One turn moves every row onto another: examples first, then more rows asked:
meri: [-0.99  1.76 -0.52 -1.72 -3.50  1.49  0.95 -3.20 -1.75  2.11 -1.48  2.14
  0.99 -2.99  1.43]
pori: [-2.91 -1.08 -0.63 -0.17 -3.38  0.95  1.79 -0.81 -2.35 -0.15 -0.81 -0.43
 -2.28 -2.54  1.08]
rof: [ 2.00  0.47  0.95 -0.43 -0.91  1.31  0.62 -1.22 -2.00  1.97 -0.70  0.58
 -1.50 -1.28 -1.60]
tum: [-0.45 -0.86 -4.19  0.00 -1.96 -0.42 -2.34 -0.96 -1.48  0.71  0.52  0.02
  0.61 -0.58  2.28]
nefu: [ 1.41  0.64 -0.25  1.59  0.81  1.32 -0.23 -0.39 -2.84  1.85 -1.43  0.12
 -0.48 -2.30 -0.09]
subav: [-0.84 -0.71 -3.65  0.29 -0.37  0.03 -1.58 -1.08 -2.07  2.63  0.95  0.70
  0.50 -0.13  2.47]
rorud: [-0.14 -0.11 -3.76  0.39 -2.78 -2.35 -1.28 -1.85 -1.73  2.22 -0.14 -0.25
  0.86 -0.35  2.23]
zonar: [ 1.41  1.54  0.41  0.79  0.55  0.01 -0.43 -1.27 -2.92  3.00 -1.23  1.00
 -0.52 -1.92 -0.31]
Tado: [ 1.83  0.09  0.86 -0.07 -0.23  1.38 -0.53 -0.58 -3.17  1.33 -0.77 -1.51
 -0.81 -1.41 -0.88]
los: [ 1.61 -0.13  1.85  0.04 -0.86  2.31 -0.50 -0.65 -2.20  1.91 -0.59 -0.39
 -1.35 -2.14 -0.01]
Rapon: [-1.23  1.40 -0.12 -2.52 -4.68  1.57  1.04 -1.84 -2.23  2.12 -1.42  0.99
  0.41 -2.94  0.93]
Vimin: [-0.44  1.40  0.13 -2.85 -4.21  0.18  1.12 -1.13 -2.39  0.57 -0.58  0.71
  2.11 -3.18  2.00]
Sumab: [-0.75 -0.66 -0.33  1.50 -1.05 -0.50  2.22  1.63 -0.77  0.19 -0.41  0.52
 -0.35 -1.77  0.97]
tufud: [-0.28  1.31 -0.24 -2.45 -4.06 -0.20  1.37 -0.84 -1.58  2.07 -1.36  1.05
  1.62 -3.12  3.25]
moz: [ 0.15 -0.93 -3.38  0.46 -0.87 -0.94 -2.24 -0.59 -1.41  1.59  0.84 -0.18
 -0.22 -1.34  3.23]
pedu: [-0.38  0.13 -4.16 -0.60 -1.68 -1.40 -1.30 -2.73 -1.39  3.34 -0.66  0.01
  0.06 -0.61  1.72]
virag: [-0.32  0.39 -0.18 -2.85 -4.74 -0.33  0.98 -2.13 -1.17  1.48 -0.29  0.10
  1.31 -3.49  2.58]
didut: [-0.78  0.49 -0.67 -2.72 -3.56 -1.02  1.38 -3.07 -2.70  0.98 -1.26  1.29
  1.25 -3.34  2.45]
kep: [-1.14  0.94 -0.31 -4.17 -3.21 -0.53  1.49 -1.67 -2.93  0.89 -0.53 -0.11
  1.25 -2.50  1.29]
mami: [-1.88 -0.79 -0.71  0.31 -2.76 -1.43  1.95 -0.12 -2.31  1.82  0.11 -2.05
 -0.35  0.37  2.65]
ninos: [-0.74 -0.17 -3.01 -0.11 -1.04 -1.18 -1.75 -0.67 -2.12  0.34  1.28  1.21
  1.04  0.37  2.19]
Lak: [-0.74 -1.27 -3.58  1.10 -1.97 -0.52 -2.65 -1.01 -0.88  1.89  0.30  0.74
 -0.20 -1.45  1.81]
zub: [-1.51  0.28  0.63  0.19 -3.83 -1.74  1.70 -2.44 -1.06  0.13  1.25 -0.03
 -0.55 -0.77  2.36]
mozo: [ 1.13 -0.50  0.32 -0.28  0.13  2.15  0.20 -1.64 -2.28  0.11 -0.74 -0.40
 -0.60 -1.00 -1.26]
Meb: [ 1.84  0.53  1.03  0.63 -0.90  1.44  0.34 -1.76 -3.03  2.28 -0.67 -1.64
 -1.58 -2.31 -0.20]
bez: [-0.98 -1.40 -1.89  0.41  0.65 -0.08  1.66 -0.61 -0.29  0.41 -0.93 -0.76
 -0.50 -1.38  3.15]
nufuv: [-2.59 -0.54  1.11 -1.46 -1.38  0.58  0.51  0.70 -1.47  2.09 -0.09  0.00
 -2.29 -2.04  0.05]

bez goes to zub
Tado goes to tum
pedu goes to meri
And these:
Lak goes to tufud
Sumab goes to mami
subav goes to didut
virag goes to los
ninos goes to kep
nefu goes to rorud

One turn moves every row onto another: examples first, then more rows asked:
remad: [ 1.62  1.66 -0.23  2.28  0.54  2.14  0.30 -0.61  0.34 -1.40 -2.35 -0.48
  1.42 -2.54 -0.64  0.80  0.87 -0.32]
Malod: [ 0.48 -0.30  3.60  1.42  0.11  0.69  2.09 -3.15  0.92  1.43 -0.66  0.35
  2.04 -0.29 -0.55  1.73 -3.89  0.43]
Rola: [ 1.07  1.57  1.66  0.99 -0.54  1.31 -1.84  1.82  0.38 -1.97 -0.75 -0.53
  0.29 -0.54 -0.65 -1.28 -0.28  0.60]
reb: [-0.53  0.01  1.82  0.34 -0.91  1.61  2.64 -2.01 -0.61  1.50  1.91 -0.16
  2.78  0.89  0.00 -1.50 -1.53 -1.42]
sidap: [-0.01 -0.03  1.48 -0.80 -0.77 -0.06  0.64 -0.80 -0.34  3.46  0.28  0.79
  2.61  0.93 -0.86 -0.30 -2.97 -0.21]
kiz: [ 2.11  0.30  1.47  0.98  0.27  2.95  1.20  0.23  1.30 -2.21 -3.59 -1.71
  1.13 -0.46  1.14  0.07 -0.40 -0.64]
lifo: [-0.96 -1.24  0.92  0.43 -3.57  0.33  0.54 -2.27  1.01  1.83 -1.50 -0.81
  4.03  1.53 -0.40 -0.21  0.01 -0.34]
Tuzi: [ 0.34  1.46  2.31  1.62  0.23 -0.22 -2.26  1.06  0.20 -2.05 -0.59  0.03
  1.17 -0.88 -2.07  0.62  0.57  0.45]
nozas: [ 0.91  0.40  1.80 -0.30 -0.07  0.10 -1.98  1.37  0.49 -0.22 -0.60  0.49
  1.63 -0.26 -0.83  3.18  1.59  0.05]
tazet: [ 0.80  0.25  2.08  1.50 -0.22 -0.47 -0.47  1.33  0.99 -0.80 -1.12  0.61
  3.31 -1.49 -1.45  3.21  1.11 -1.34]
vipip: [-1.00 -0.21  4.05  1.37 -0.20  0.73  2.31 -2.89 -0.10  0.12  1.93 -0.18
  2.59  0.91 -0.80 -0.10 -1.85 -0.79]
vivad: [ 1.71  0.36  1.59  1.01  0.08  1.32 -0.34 -0.02  1.16 -0.63 -1.38  0.37
  1.64 -1.73 -0.09  4.33  1.32 -0.12]
fafu: [ 0.03 -0.02  1.23 -1.02  0.55  0.80  1.18 -2.20 -0.64  2.61 -1.52 -0.49
  2.03  1.75 -0.56 -1.14 -2.97  0.10]
rofod: [ 1.10  0.31  1.74 -0.64  0.08  1.46 -0.87  2.03  0.49 -1.76 -2.63 -1.56
  1.12  1.39  0.29 -1.39 -0.13 -0.43]
buduf: [-0.50 -1.44  3.16  1.76 -3.96  0.85  1.02 -2.72  2.26  0.33 -1.16 -0.86
  3.15  0.92  0.19  0.60 -1.32  0.34]
Renim: [-1.07 -0.15  2.98  1.13  0.68  1.04  2.75 -3.83 -0.58  0.33  0.85 -0.62
  2.86  1.03 -0.89 -0.23 -1.26 -1.03]
rika: [ 0.29 -0.20  2.99  0.74 -1.07 -0.15  1.19 -1.41  0.64  2.69  0.81  1.27
  2.61 -0.33 -0.89  1.47 -3.55  0.02]
vulur: [-0.52 -1.33  1.86  1.21 -4.45  0.60  0.85 -1.94  1.82  1.51 -0.71 -0.35
  3.81  0.71  0.06  0.41 -0.72 -0.23]
mifiv: [ 1.85  1.70  0.12  1.37 -0.37  2.75 -0.29  0.80  0.48 -1.57 -1.80 -0.83
  0.45 -1.52  0.22 -1.14 -0.05  0.09]
vetu: [ 2.36  0.41  1.37  0.74  0.33  3.02  0.47 -0.51  1.31 -1.36 -2.56 -0.76
  0.56 -1.17  1.20  2.75  0.56  0.28]
mus: [ 1.02  0.45  1.69 -1.37  0.11  1.01 -2.23  1.74  0.18 -0.72 -1.36 -0.60
  0.58  1.21 -0.01  0.95  1.01  0.52]
pufo: [-0.66 -0.13  3.33  0.85 -1.19  1.10  2.26 -1.79 -0.12  0.84  2.57  0.12
  2.55  0.81 -0.26 -0.90 -2.04 -1.02]
sok: [ 0.64  1.52  1.12  2.45  0.93  0.34 -0.94 -0.45  0.17 -1.70 -1.58  0.02
  1.90 -2.15 -2.04  1.93  1.26 -0.13]
luti: [-1.24 -1.33  1.66  0.50 -2.55  0.40  0.50 -3.22  0.94  0.81 -2.43 -1.58
  3.55  2.28 -0.58 -0.42 -0.11  0.09]
mozu: [-0.93 -1.46  3.05  1.32 -2.77  0.71  0.81 -3.50  1.69 -0.12 -2.25 -1.61
  3.02  1.91 -0.22  0.06 -0.96  0.56]
Dof: [ 0.32 -0.19  2.50  0.36  1.10  1.27  2.08 -3.67  0.11  1.38 -2.10 -0.74
  1.70  0.98 -0.36  0.10 -3.53  0.50]
dira: [-0.79  0.03  1.62  0.49  0.24  1.58  2.96 -3.26 -0.93  1.18  0.83 -0.63
  2.96  1.01 -0.43 -1.11 -1.02 -1.44]
dofog: [ 1.92  0.24  1.67  2.30  0.09  1.76  1.44 -0.18  1.66 -1.63 -2.67 -0.33
  2.51 -2.23  0.11  2.91  0.34 -1.20]
pefo: [ 1.93  0.45  1.40 -0.72  0.36  2.81 -0.71  0.56  0.72 -1.43 -2.58 -1.39
 -0.11  0.63  1.24  0.66  0.36  0.65]
Nov: [ 0.28  0.30  2.13 -0.33 -0.20 -0.66 -1.89  2.67  0.26 -0.88 -1.08 -0.14
  2.46  0.78 -1.30  0.56  0.79 -0.87]

vivad goes to pefo
dira goes to pufo
Tuzi goes to remad
And these:
kiz goes to Nov
sidap goes to Malod
luti goes to vulur

